A single turn carries every row of the set below to another of its rows. Some are shown first; where does it send the rows asked next?
nak: [ 0.09 -3.04  1.73 -0.47  0.59  0.41  0.72 -1.67  0.71  1.80 -2.26  3.01
 -0.47 -2.36 -0.25 -2.47  0.62  1.72]
Dom: [-1.35  0.88 -0.89 -4.33 -3.01 -0.99 -0.99  0.23 -0.13  0.35  1.46 -0.05
  0.61  0.37 -1.24 -0.29 -0.63 -1.40]
baf: [-1.32  1.20 -0.30 -4.36 -3.09 -0.53 -0.96 -0.14 -0.77  0.39  0.91 -0.24
  0.49  0.68 -1.13 -0.60 -0.92 -1.40]
rel: [-2.15  0.69 -0.36  2.47 -1.32 -1.73 -0.87  2.62  3.02 -2.50 -0.52 -2.78
 -1.14 -0.07 -1.24  1.93  0.68  0.17]
lis: [-0.14 -0.25  2.64  2.11  0.26  0.04 -0.43  1.45 -1.24 -2.09 -0.23 -4.30
  0.28  0.46 -2.32  1.47  1.82 -0.87]
lem: [-0.03  0.76  0.38  3.29 -0.38 -0.57  0.60  1.81  1.43 -1.98  0.57 -2.83
  1.20 -0.42 -2.65  2.26  2.12 -0.90]
zaboz: [-1.59  0.08  3.06  1.52 -0.56 -0.09 -1.33  1.45 -0.90 -2.50 -1.67 -4.64
 -1.51  0.97 -1.21  1.00  0.28 -0.19]
Bep: [ 1.38  0.39  2.38 -0.04 -0.03  0.99  0.98 -0.24  2.32  3.61 -0.40  2.24
 -0.01 -0.14  0.85 -1.45  2.14  3.63]
bolu: [ 0.77  0.48  2.45 -0.31 -0.32  0.85  0.53 -0.20  2.49  3.49 -1.07  2.09
 -0.74  0.09  1.22 -1.73  1.50  3.82]
Vab: [-0.79  1.24 -0.19 -4.19 -2.80 -0.24 -0.68 -0.30 -1.16  0.52  1.22 -0.25
  1.13  0.55 -1.47 -0.46 -0.53 -1.70]
Maz: [ 1.05  0.01  1.68 -0.09 -0.09  0.30  0.75  0.35  3.26  3.58 -0.05  2.46
 -0.20 -0.44  0.80 -1.28  2.35  3.66]
tif: [-0.88 -1.00  1.01  2.20  0.15 -1.51 -1.12  2.53  0.70 -2.34  0.62 -3.90
 -0.03 -0.12 -2.30  1.93  2.18 -0.63]
Lota: [-2.27 -0.60  1.25  1.48 -0.64 -1.59 -1.86  2.54  1.11 -2.63 -0.84 -4.20
 -1.93  0.40 -1.18  1.40  0.68  0.09]
vif: [-0.09  1.86  2.77  2.92 -0.75  1.28  0.77  0.32 -0.89 -1.99 -1.40 -3.55
  0.59  0.61 -1.83  1.31  0.73 -0.75]
raz: [ 0.20 -3.32  1.10 -0.24  0.73  0.01  0.77 -1.23  1.28  1.85 -1.63  3.24
 -0.13 -2.74 -0.51 -2.20  1.06  1.65]
Fegir: [-0.46 -3.05  1.42 -0.68  0.26  0.09  0.30 -1.42  1.28  1.61 -2.44  2.99
 -1.05 -2.40  0.09 -2.51  0.22  2.05]
muzi: [-2.17  1.79  2.08  2.11 -1.74  0.10 -0.70  1.12  0.84 -2.43 -2.57 -3.57
 -1.84  0.99 -0.46  0.96 -0.86  0.28]
nume: [ 0.48  0.17  1.76 -0.40 -0.41  0.21  0.26  0.27  3.33  3.43 -0.58  2.31
 -1.00 -0.22  1.33 -1.47  1.60  4.00]
lato: [-0.42 -3.37  0.82 -0.55  0.44 -0.32  0.29 -1.00  1.81  1.67 -1.85  3.16
 -0.68 -2.56 -0.15 -2.19  0.82  1.90]
Mokul: [-0.89  0.97 -0.77 -4.13 -2.73 -0.79 -0.75  0.07 -0.63  0.49  1.76  0.00
  1.26  0.28 -1.64 -0.26 -0.13 -1.73]

rel goes to muzi
Lota goes to zaboz
Now these:
Maz goes to nume
Vab goes to Mokul
Fegir goes to nak

